Each named turn below is shown by a few rows before and after it. Which turns, in which order, take the first row of each later pair to the second? The first pair is answered.
turn J:
[ -2  -5   1 -15  24  11  25   9   9  17   2  20  27   1] -> [ -4 -15   4 -17  29   2  27   7  10  12   7  12  23   1]
[-10 -18   0  -4   9  -4   7   4   8  -2  10  -2  -7  -9] -> [ -4   0 -13   4  -7   9   5   3  13  10   0  16   0  -5]
[  7 -15 -30  40 -13  19 -29  10   6  -8 -18  22 -18   8] -> [  1 -15  -2  22  18  30 -40  21 -24 -23  -9   2 -15 -10]
turn A:
[  0  12  36 -14  38   6   3   8 -21 -14  -6 -11   0 -33] -> [ -2   7  36  -7  34  -5  -4   2 -31 -17  -5 -26  -7 -20]
[ -5   3  -3  -2 -14  10  -6   7  12   2   1   8   3  -9] -> [ -6   9   1  -9 -13  10  -1   4   9   5   2   4   6 -11]
[-13 -25 -12  19   9  30 -11  14  20 -16  -7  29 -11 -14] -> [-14  -9  -1  -4  18  40   8  12  21  -5  -5  31   2 -26]
[  8 -14  -4  14 -14 -45  15 -16  16  14  -4 -12 -13  33] -> [ 12 -20 -15  25 -16 -36  10  -5  26  10  -6   6 -15  28]
turn Z:
[-14  43  -5  14 -20  30 -36  -8 -71 -12  -1  -2  15   7] -> [-12  61  -8   0 -29  33 -12 -16 -57   6  -5   9  28   6]
[-21  10  31 -53  23  -1   6 -24  -8 -11  22 -21   1 -24] -> [-20   9  30 -55  24   2  12 -23  -1  -9  23 -17   2 -27]
[ 10 -19  25 -32  32  -7  23   4  16   8  26  11   4 -14] -> [  9 -29  25 -24  37  -9  14   8  12  -2  28   8  -1 -15]
[  1  17  12   9 -15 -11  -1  -7  -9  29 -11  16  16  -1] -> [  2  13   9   7 -11  -7   6  -4   4  31 -11  25  17  -6]
turn W:
[  0 -21 -21  40 -11  -4 -20   3   3  -4  -8  11 -19   5] -> [ -2 -28 -17  13  -2 -15  21  -3  34   8   0  14 -15  -5]
[  0 -29  -1 -16   6 -25   4 -16  -6 -20  21 -34  -6   3] -> [  3  -7   7 -41  24  13  17   0   3 -11  19  -4  14 -28]
[-4  1 -2 -2 -2 19  7  1 24  7 -3 16 -2 -5] -> [ -2   1  -5  17 -10  20 -18   3   5  -1  -8  11  -7   5]
turn R:
[-28  50  -7  25 -25  30 -15  18  -6   8 -14  -5 -15  11] -> [-32  -5 -20  30 -19  -8  15  12  43  -2  -3  -7 -37  13]
[ 26 -12  -1  14 -36  32 -15  -6 -44 -42  -8  -1  -4  -6] -> [ 26 -14 -20  14 -62   7  18 -29 -10 -20 -11   1  -4  15]
[-14 -50   3 -16  29 -34  30   3  31 -10   7 -13 -19 -12] -> [ -9  34  23 -25  24  27 -21  14 -48   4 -12 -12  18 -17]
[-14  17  36 -62  36   3  54 -13   1  12  10 -30  11 -23] -> [-13  13  36 -62  38   2  54 -13   3  11  11 -29  10 -25]
Pairs:
Between the rows of a pair lie two turns.
[-21  27  13 -43  -7 -41  48 -51   6  44   6 -43   6  33] -> [ -7  84   5 -23 -19  22  -4 -27 -35  49 -18  -7  31  26] -> J, W
[-17 -29  40  -6  22 -18  16  -3   6 -18  24 -40 -14  -5] -> [  0  13  -9  24 -45  -8  20 -19  37  24  -4   6   7  28] -> Z, J
[ 11 -22 -25  10 -17 -15  16  -7  32  19  28  -4  -1   2] -> [ 15  -7 -18   4   5  26   4  18  24  12  27  23  11 -28] -> W, R
[  5 -11 -16   2 -11 -14  15 -10  10   6  -6  -1  -3   1] -> [  9   3 -13  -1  -4  11   9   1   7   7 -10  17   7 -14] -> A, W
[ -1 -29   6 -17  37   5  18  23  12 -26  12   6 -13 -29] -> [  8  36  -1 -26   5  35  19  12  -1  10  -7  26  21 -19] -> R, Z
[-23   8  -2  -4 -15 -24   7 -16 -10   9  -2 -32  -2  -4] -> [-21   4 -10   4 -22 -27   6 -16  -1   9  -4 -25  -5   1] -> Z, A
[-24  -5   0  26  13 -13 -12  -3 -11  11   0 -33 -13  31] -> [-23  -9   5  -6  35  -4  32   4  28  19   8 -13  -4   5] -> W, Z
[ -9  41  11  16  -1  27   5  -4 -22   2  -8  18   7  13] -> [-17  26  25   3   5  -3  19 -20 -27   0   2 -17  -1  21] -> J, R
[  6   6 -20 -15 -16  -8  27 -17  38  20  -5  31  16  11] -> [  5  -8   0  -7  28  30 -22  23  -1 -20   0  35   7 -24] -> Z, R
[ -5 -20   6 -39  12 -16   5  15   6  -5  11 -12   2 -28] -> [ -6 -21   8 -34  12 -19  -6  13  -8 -10  12 -22  -1 -23] -> Z, Z
[  3  25  23 -29 -17 -24   7 -45 -40  -1  13 -27  -7  13] -> [  9  25  -2 -23 -39 -25  34 -50   7  18   8   6  -2  17] -> J, Z
[-31  18   9  18  24  39 -33  23 -58   0 -24  -9  17 -19] -> [-39  -1   7  23  -1 -21 -16 -15 -54   6 -18 -58   0  21] -> W, R
[ 18  73  -1 -11 -27  50 -16   0 -28  36 -20  33  32   5] -> [ -8 -28  51 -51  59  -6  15   9 -21 -21  28 -35 -14 -32] -> Z, J
[  1  32   5 -18  14  21   1   7  10  17   8  13  17   3] -> [ -1  30   9 -24  16  13  10   2  13  18  13   5  17   4] -> A, Z
[  2   6 -21  -6   3 -11  58   0  46  13   8  46   1 -23] -> [ -2  42   7 -35  16   3  56  -4   8  22   9  26  19 -31] -> A, J
[ 10 -12 -41  38  -8  29 -16  18  36  -7 -17  56 -11  -9] -> [  0 -51 -37  38  -9 -22   2  -3  48 -14  -4  17 -31  11] -> Z, W
[-11 -50 -22   2  33  -4   0  27  32 -41   9  61  11 -19] -> [-10 -29 -18 -23  31   1  29  17  43 -20   9  66  26 -23] -> A, J
[ 13   2  -7  -7 -16 -19 -10 -22 -21   3   4 -25 -18   1] -> [ 18  19 -17 -10 -27  -7  -1 -23  -7  17  -2  -4  -6   1] -> J, Z
[ 11  33 -10  17 -22  19 -15   8 -14  14 -20  23  12   6] -> [  8   2 -24  31 -35 -14  -3  -4  11  10 -15  13  -5  24] -> W, A
[-10 -25  11   9  11 -32  -4   0   8 -13  -3 -25 -21   9] -> [  4  26 -12  15 -20   9  -4   5  20  16 -25  25   7   9] -> J, A
[-10 -25  -9  17 -14 -45   9   0   9   4  -5 -22 -22  26] -> [ -3   3   1  24   6  12 -41  34 -34 -13 -14   2  -9  -1] -> A, R
[ 19  63  21 -34 -29  57  30  -9 -18  41  -3   9  48  32] -> [  7 -78  -2  27 -20 -36  23 -10  31 -21  22 -30 -32  56] -> W, R
[-11  19  19 -21 -18 -48  45 -63  -7  10 -12 -46  -5  35] -> [  1  41  20 -49  24  35  58 -12  22  10 -14  36  22 -35] -> W, Z
[ -2 -44  -1 -15  40  12   4  24  25 -38  14  23 -17 -40] -> [  2  55   8 -46   2  37  14  -7 -12  19  -8  20  32 -18] -> A, R
[ -9 -25 -10  10 -10  33  -6  28  24 -18  -1  47  11   8] -> [-13 -34 -11  32 -25   5 -28  13  -1 -25  -2  13  -3  38] -> W, Z
[ -4  -8  17  14  33  -3 -13  -1 -53 -25   3 -47  -3  13] -> [ 11  39 -10  31  -3  33 -23   1 -46   2 -21  -3  21  21] -> J, J
[ -4  12  36  10  13  -9  17  -8  24  28  -1 -22  24  15] -> [ -3  25  40  19  14   8  -8   0  -1  23  -5 -21  29  14] -> W, A
[-14 -18 -28 -14  -3 -53   8 -27  33 -14  16 -16 -16   9] -> [-20 -10   0 -25  22 -41 -16 -17 -12 -30  22 -40 -14  -3] -> R, W
[ 21 -10  -5 -31   1  49  -2   7  16 -24   2   5  19   9] -> [ 19 -20  -2 -22   5  45 -18  11   4 -35   3  -5  11  11] -> Z, Z
[ 16 -35 -28  -1  14  -1  34  11  45 -11 -21  17  -2 -40] -> [ 20   5 -19  15  13  40 -27  27 -21 -21 -35  15  11 -41] -> A, W
[ -3  21  12 -13  -4  39 -29  30 -17   3  17   6   5   0] -> [ -4  28  18 -32  -4  32  -6  20  -7  16  19   2  12  -2] -> R, J
[-39  30 -13  23 -19  -5  23   7  -8  -8 -19  29   2   8] -> [-43  -5  -6  31   0 -16  12  17 -12 -32  -9  16 -17   1] -> R, Z
[-21   8  16  35 -42   1 -63 -12  -9 -16 -14 -38  31  24] -> [-24  22  25  14 -44  -8 -39 -26  -7   1 -11 -50  40  27] -> J, Z
[ -6  12  22 -29  18   1  17   2 -14   2  11  -8  15 -11] -> [ -7  -7  20 -13  28   5  -4  16 -20 -16  15  -6   3 -16] -> J, R
[ -6  27  23 -14  24  38  19  17   6   8  -9  -3  14 -21] -> [ -5  24   7 -11   5  21  40   3  35  20 -12   5  14  -7] -> Z, R
[ -9   6  12 -23  34  42  -5  37   0 -18   5  27  24 -55] -> [-19  15  31 -56  34   8  33   7  -2   1  14 -12  29 -43] -> R, J
[ 10 -30   3  -1   8  -6  16   3  21 -15  11 -12 -17  -3] -> [ 13  -1  17 -12  21  25  -3  15 -10 -17   8  -5  -2 -18] -> J, J
[ 13   2   0 -25 -25   7  13  -8   6  15 -14  21   0  -1] -> [  7   2  19 -40  -9   3  11  -9 -15   9  -8  -2   0  -5] -> A, J
[  2  16   5 -11   8  15  16  10  -2  13   9  12   3 -18] -> [ 4  9 -8 -2 -6  3 23  3 16 18  6 18 -1 -9] -> J, J
[-11 -31 -13   2 -13 -22  42 -16  33  15 -28 -12   7  28] -> [ -9 -40 -16   5  -6 -16  42  -7  42   9 -25  -2   3  19] -> Z, A
[ -8  -6  26  -4 -15   9   1  22  18 -32  -6  19  -5  -8] -> [-12 -15  28   2 -17  -7  -2  16  13 -37  -3   3 -11   2] -> Z, W
[ 16  21 -35  44 -61  17 -23 -11  -6  10  -1  42   5  12] -> [  4 -47  -1  34   8   9 -39  21 -21 -47  28  13 -28 -28] -> W, R
[ -4   4 -40  31 -12  -7 -20 -10  -5  10 -10  17 -16   1] -> [ -3  15 -34   4   4  10  10  -5  15  21  -7  36  -3 -21] -> W, W
[  2 -20  -4 -44   2 -39  63 -24  43   4  15   1 -16 -13] -> [  0   8  35 -42  41  10 -15  10 -52 -31  14 -20 -10 -37] -> A, R
[-16 -12   5 -18  34   1  14  42  37 -13  22   3  10 -19] -> [-11 -23 -16  11  16  -2   0  44  47 -18  15  16   1  -6] -> J, Z
[  4 -31 -12   4  -3 -16  42 -14  41   5  13   5 -24 -14] -> [  2 -47  -7  22   3 -25  11  -9  14 -15  16 -15 -37  -7] -> Z, Z
[  9 -56 -30  22   3 -26  35   1  59 -13  13  10 -30   6] -> [ 25  29 -37  39 -20  50 -24  21   4   4 -18  52   7   3] -> Z, J
[  9  19 -16  -7 -15   9 -15   3 -22  11 -12   6  24   0] -> [  5 -28 -26  -5  -4 -15  11   5  22   0   0  12   4  -7] -> Z, R
